rotation steps, each row followed by its count of steps
The counts run from 0 to 212.
[140 171 132 156 198 132 104 188 137 131 121 134  92  80 151 120 114 112
 127 149 122 144 147 147 137 115 144 105 177 142 121 126 156  86 109 108
  66 120 106 117 135 120 128 166 149 171 112 149 153 104 150 164 105 129
 152 165 157 109 167 113 102 167 121 100 146 157 112 121 145  98 126 146
 128  75]
51
[167 168  75 145 175 160 120 178 149 146 116 147 102  79 128 138 120 146
 148 148 162 129 139 130 113 133 144 116 139 129  87 132 167  76 145  77
 100 100 108 136 144 124 111 152 169 147  93 139 142 103 130 127  74 137
 117 147 141 123 156 112 102 128 121 106 167 153 142 128 132  83 124 125
 107  99]
65
[134 176 100 137 174 128 126 194 144 154 136 129 100  80  82 147 121 133
 148 150 152 141 140 113 105 113 147 101 130 145 123 105 153  83 128  80
  92 109 113 140 144 107  97 165 164 150 101 164  88 101 134 142  84 145
 115 137 141 130 141 108  95 148 126  92 169 134 156 134 127  89 141 124
 115  93]
151
[138 165  98 141 176 131 134 188 163 127 136 136  70  86 138 108 107 125
 150 138 103 139 152 125 106  95 129 101 137 153 114  98 138  75 162 123
  75 143  91 156 112 100 143 166 118 154 154 149 114  98 139 133 117 126
 145 161 165  91 174  99 115 170 116  88 158 131 130 104 125  97 138 128
 117  75]
36
[144 187 124 145 190 129 120 205 133 140 153 111 123 105 111 107 141 108
 137 149 147 134 141 173 102 107 149 106 165 162 138 117 160  89 130 114
  85 114 102 114 142 115  88 164 163 149 116 191 119 102 139 144 124 137
 138 116 155 119 141  99 102 188 121 109 168 150 134 135 121  93 115 124
 131  89]
140
[154 182 101 139 157 107 107 206 118 152 148 146  96 120 135 126 131  93
 149 167 125 134 137 136 108 101 119 133 145 141 115 121 161  71 142 124
  92 122  96 142 129 105 106 126 136 177 141 149 145  98 101 107  95 143
 130 132 179  82 138 100  97 170 122 120 179 157 121 132 118  94 108 137
  80  79]
14
[149 166  94 138 176 159 130 166 159 127 116 152  81  80 136 120 106 133
 151 142 144 128 138 136 100 125 132 107 131 148 111 108 163  82 177 105
  96 130 108 166 150 125 112 155 132 170 121 140 120  79 134 130 101 149
 130 166 177 124 163 103 125 162 110 110 184 129 129 129 122  55 102 123
 115  89]
90
[154 177  65 146 163 123 134 206 150 160 127 124 100 125 115 143 124 129
 165 130 133 135 139 122 124  94 121 121 155 135  99 112 145  55 154 101
 101 123  89 154 119 103 146 155 140 128 130 139 117 101 118 103  99 119
 126 135 132  82 126 110 100 138 132  93 161 169 147 121 125 124 146 113
  88  80]
197
[132 168  89 136 193 158 116 191 172 144 143 128 109 113 119 137 130 135
 160 138 129 135 129 138 102  98 116  98 158 136 115 128 150  78 166 107
  92  92  83 121 124 125  99 146 155 156 105 188 115  99 137 149  94 122
 152 113 139  85 139 102  83 165 114 101 158 132 129 140 125  96 140 113
 119 108]
204
[148 176  86 143 168 128 138 197 144 141 136 136  86 107 123 107 114 123
 150 151 128 139 130 137 102  94 115 105 139 160 112  88 162  64 170 124
  89 132  83 160  99  92 123 160 128 142 142 163 120 114 124 110 125 130
 135 147 162  94 161  93 106 157 110  95 162 143 144 115 130 107 148 121
  99  83]
187
[137 182 111 152 172 134 131 197 129 137 114 118 101  76 118 139 123 101
 138 141 141 152 141 118 109 109 128  84 122 170 111 117 156  66 147  91
 101 123 116 147 135  85 129 171 142 133 113 155  97  98 151 142  94 140
 121 166 161 116 145 138  89 130 119  91 152 131 148 104 149  69 135 111
  89  97]
161
[153 159  98 135 163 138 124 184 152 134 136 165  90  78 114 132 124 119
 157 154 140 127 135 108  93 112 146 105 128 141 103 113 169  75 164  91
  95  99 107 158 142 101 101 163 158 154 140 131 111 109 131 121  87 141
 118 148 171 127 149  88 102 134 124  92 181 131 148 138 121  74 129 125
 104  74]
2
[123 186 129 145 195 126 111 205 169 133 122 110  84 119 132 111 114 133
 146 142 117 146 157 152 136 108 130 123 162 154 130 120 133  83 125 119
  77 149  79 127 142 108 130 162 129 152 119 165 111  84 137 152 117 130
 157 134 140  78 166 122  97 188 111  87 145 143 117 119 138 116 145 144
 131  81]
61
[156 195  74 144 158  98 129 208 118 169 143 122  91 122 117 139 132 116
 153 149 128 134 150 125 126  99 143 137 159 135 119 113 136  56 117 112
  91 137 107 144 131 105 147 143 143 149 128 134 123  92 123 103  98 127
 123 136 148  84 135 114 101 151 139 116 168 177 124 112 121 113 131 127
  87  73]
23
[144 193  92 142 155 142 118 186 149 137 118 145  99 127 157 123 120 105
 158 131 133 143 128 154 108 106 106 112 153 137 117 148 153  78 192 122
  97 130 103 142 166 127 103 142 124 170 113 164 137  88 125 133 100 149
 144 152 165  99 136 138 109 176 112 130 172 137 103 131 136  73 100 125
  91 108]
92
[160 176  88 139 145 117 104 204 136 157 127 159  96 134 121 139 118 127
 159 155 133 140 141 120 124  75 120 127 148 136 115 121 154  76 157 107
  91 112  97 151 133 111 107 140 138 181 120 163 142 112 102 110  90 147
 130 142 146  78 125 104 108 151 129 102 163 149 124 144 126 113 129 126
  79  73]
189
[143 157  95 145 160 142 110 174 148 129 141 155  86  82 143 129 114 112
 152 148 118 146 128 131  98  82 119  90 143 144 114 111 166  84 191 118
  88 108  93 153 123 100 111 155 128 170 140 166 128 103 137 136 110 127
 141 157 178  99 146  89 102 155 115 101 164 120 117 127 133  66 114 120
  96  84]
178
[139 168 101 136 168 132 125 190 162 130 126 134  80 113 135 119 104 128
 152 145 117 137 135 128 108  85 112 115 142 154 113  97 151  74 166 132
  81 144  73 159 110 105 132 146 115 164 130 176 113  90 125 126 113 132
 148 153 153  78 161 113 104 172 109  96 156 132 130 119 134 101 142 132
  98  80]
37
[157 169 101 157 176 134 112 192 132 144 122 132 114  86 135 128 137 110
 132 138 159 145 147 167 126 119 148 111 176 130 122 133 167  85 135  89
  92 102 130 129 171 119 101 180 161 149 101 158 147  96 132 145 105 141
 116 159 152 149 123 123 107 142 131 107 157 163 124 129 136  81 102 109
 119  90]
129
[147 175  75 136 169 148 139 187 167 153 146 133 109 112  89 135 149 125
 164 145 149 125 135 141  86 100 145 112 160 128 132 111 145  81 168  90
 102 107 108 136 152 116  94 162 149 133 121 170  96  89 123 122 101 133
 115 108 143 129 124  88 114 150 130  96 177 140 145 145 108  91 131 106
 118  89]
142
[147 178 102 130 153 110  94 204 140 152 146 144  93 121 122 140 135 113
 152 166 114 132 137 129 119  98 138 138 162 134 134 123 149  90 129 117
  91 109  97 124 154 119 106 131 139 189 127 148 127  91 107 126  89 136
 132 120 172  87 133 101  95 178 138 118 176 152 115 147 117  94 109 143
  83  67]
15
[167 189  84 147 152 101 125 201 132 162 108 135  85 121 105 124 116 127
 149 142 152 127 151 134 134  99 156 144 167 143 119 111 139  75 120  97
  95 147 117 162 163 111 132 167 140 147 117 140 125  89 109 101 102 150
 111 165 139 113 123 127 130 152 137 111 167 172 138 124 121 109 108 134
  93  60]
111
[143 217 107 145 185 115 126 215 123 161 130 104 103 125 135 115 131 113
 137 141 140 136 160 158 123 119 133 134 161 152 126 127 132  69 119 106
  92 153 104 120 149 116 131 139 146 142  91 155 120  78 128 133 104 139
 144 136 136  87 134 155  95 176 115 122 164 176 118 104 136  98 120 135
 110 103]
85
[143 155 114 138 167 121 108 184 156 131 135 146  72  76 131 137 110 130
 140 154 106 128 151 111 110 106 156 115 147 132 132 102 151  92 132  97
  70 119 111 140 143 108 126 163 136 180 140 130 105  98 142 148 101 131
 123 165 176 115 169  91 110 164 133  92 156 133 124 127 129  76 121 150
 102  61]
26
[156 183  96 161 185 136 123 193 135 145 136 125 117  82 137 113 138  96
 131 139 136 138 143 180 111 121 161  98 196 135 133 133 167  92 143 103
  96 112 133 117 165 108  98 186 163 129 129 152 142 101 140 150 123 135
 126 141 157 143 126 105 111 160 129 112 162 169 119 126 132  81  97 110
 131  92]
130
[129 159 128 148 196 137 103 188 165 121 142 137  95  94 135 114 118 123
 135 149 110 150 135 139 127  94 133 103 168 150 128 126 157  92 126 119
  73 105  89 121 127 104 115 162 141 170 128 169 134 104 137 166 112 126
 156 140 166 106 166  99  86 176 122  92 151 134 118 137 135  89 129 133
 127  79]
202
[139 177  91 134 159 131 134 215 172 149 122 135 100 136  91 136 127 138
 166 131 144 141 139 134 116  87 132 121 144 146 118 118 141  78 175 106
  97 145  97 169 153  97 119 164 122 135 127 153  81  87 112 110 102 135
 124 140 136 111 117 119 123 144 134  78 162 144 145 145 115 104 131 106
 110  84]
134
[152 155 100 142 158 123 132 170 147 143 141 138  82  70 108 134 113 123
 148 160 126 136 143 112 107 104 163  99 140 142 132  83 153  89 130  92
  72 108 116 147 132 105 113 174 138 164 143 139 110 105 135 131 104 131
 111 158 167 129 161  78 119 157 128  88 167 141 142 120 116  84 126 136
 113  57]
176
[152 184  98 145 162 123 126 206 111 145 148 141  99 109 144 120 125  95
 146 158 128 125 141 137 101 100 119 127 131 158 102 111 178  65 152 117
  96 130  92 150 116 100 118 135 129 162 137 145 141 107 119 111 101 143
 123 145 178  85 153 114  91 158 104 117 177 152 129 117 127  95 113 124
  82  87]
13
[141 185  64 140 170 138 135 190 179 153 126 123  85 129 130 127 118 144
 169 129 121 133 135 128 110  91 122 122 163 131 104 106 142  60 181 117
  93 142  79 158 121 109 143 155 129 132 133 152 115  89 117 105 102 117
 147 137 143  81 151 107 112 160 120  99 160 154 132 118 119 114 145 115
 101  80]
46
[143 195  97 137 178 121 135 189 147 153 137 107  88 104 100 124 122 147
 153 154 148 117 153 133 118 120 167 138 157 130 137  99 125  85  98  85
  85 145 116 134 155 130 126 150 156 150 113 152  92  87 130 120  98 130
 119 136 134 123 155 116 122 170 128 106 175 164 141 122 112 107 125 150
 124  65]
87
[144 184  80 144 156 106  95 204 143 157 127 133 102 132 128 151 142 113
 153 138 115 155 138 133 129  79 116 105 178 120 135 142 132  80 148 109
  99 102 107 121 147 111 120 147 138 163 109 177 135  94 124 140  88 125
 137 146 137  78  95 129  78 151 140 109 138 152 117 144 134  94 124 107
  77  89]
181
[138 159 132 146 180 122  95 189 152 122 134 148  86  83 148 117 118 111
 122 147 111 146 147 130 143 106 145 109 165 149 123 126 156  81 111 106
  63 116 101 137 135 101 125 163 140 170 145 137 146 106 132 154 104 137
 146 157 165 111 164  97 100 173 118  87 151 149 113 130 137  93 112 144
 109  59]
201
